Where one turn sends some rows of the set: a few examples, then the rows asked:
Fov: [ 19  26  32 -21  56   9 -27 -14 -38   2  14  35]
Gepam: [-21  10  -2 -38  16 -44  14  -8 -40 -32   3  -5]
Loziv: [ 20  30  69 -20  31 -22   6   7  -7 -33  55  11]
bivev: [  9  -3  39  20  57  24 -12   2  -9  11  34 -12]
vaz: [-38  -5  28 -42  17 -39  -5  -8  27 -42  55  41]
feb: [-14  13  38 -34  -2 -49  20 -12 -12 -49  62  13]
sud: [-45 -10  34 -43  20 -51 -12  -9  16 -37  42  39]
Gakig: [-21   3 -39 -18   2 -50   5   3 -20 -11  45  32]
Pake: [ 32  32  19 -33   7  22   1 -28 -26 -27  36  22]
lugun: [-17 -31  17  -2 -10 -47 -46   6  19 -10  51  32]
Papit: [-17 -54 -11  19  10 -39  -7 -23 -12  -9  54  20]
betek: [-16  30  37 -35   6 -40  12  -2  -8 -51  66  20]
pez: [ 52  -2  43 -22  23  -6  -3  16  12  12  48  39]
Zele: [-10 -49  47 -42   8  26 -16   6   8  11  26  22]
mukik: [  8   1  49  10  45  26 -23   4 -11  17  25 -15]
sifi: [ 23  21  49   4  16   5  11  -2 -31 -12  50 -25]
vona: [ -8 -31  35 -55  33 -10  -1  -2   5 -32 -11  31]
vogib: [-15 -35  11  17  58 -34 -33 -11 -27  15  27  34]
biz: [ 15  25  76 -21  20 -35  -5  10  -8 -25  48   5]
ged: [-65 -19 -12 -23  15 -19  -8 -17  16 -27  51  25]
Rir: [-31 -18  -5  22  44  25 -13 -10  -9  12  35 -12]
nema: [ 14  29  -5 -17 -15 -38   8  16 -28  -2  66  18]
gogar: [-17  -5 -46  -3  20   2  -1   8 -36   6  25  26]
foga: [ 30 -26  15 -12  48  22 -10  11   7  18  18  43]
Rutep: [-48 -38  -1  -2  44   7 -22 -15  25   1  33  18]
Lodo: [ 17 -15  48 -36  45 -58   6 -18   5  -4   8   3]
zekan: [ 15 -33  61 -23  20 -22 -10 -10   7  38  46  -6]
matef: [ 17  22 -12  -3   3  14   1  20 -45  13  46  12]
doso: [-62 -29 -10 -28  17 -18   2 -30   4 -27  40  23]
Bani: [ 18  31  45  10  34   5   7   6 -33 -12  51 -17]
sus: [  9 -14   0   7  57   0   7 -37 -52  -1  29  22]
kuvu: [-40 -15  -2 -42 -11  16  -2   8 -39 -21  15   9]
muvog: [ 18  31  38 -40 -12  -5 -40   3   9 -24  37  34]
Nufed: [-24 -16  16 -19 -20   7  -8   3 -36  29  55 -17]
Neba: [-53 -35   7 -12  45   9 -30 -14  13   6  18  19]
fim: [  7  -8   8 -20 -40 -18 -12 -14  14 -36  62  20]
lep: [ 26 -16  25 -32  22 -52  -1   4  30  -5  46  53]
zud: [-25 -21  -1  10  34  36  -6 -21 -15  10  28 -16]
dig: [  4 -40  -4 -22  47 -24  -7   0  25   1  17  57]
tudar: [ -5   9  17 -15   7 -52   8 -14 -38  19  43 -31]

ged turns into Rutep
Nufed turns into zekan
sus turns into Fov
Where do these go?
zud turns into mukik
nema turns into lep

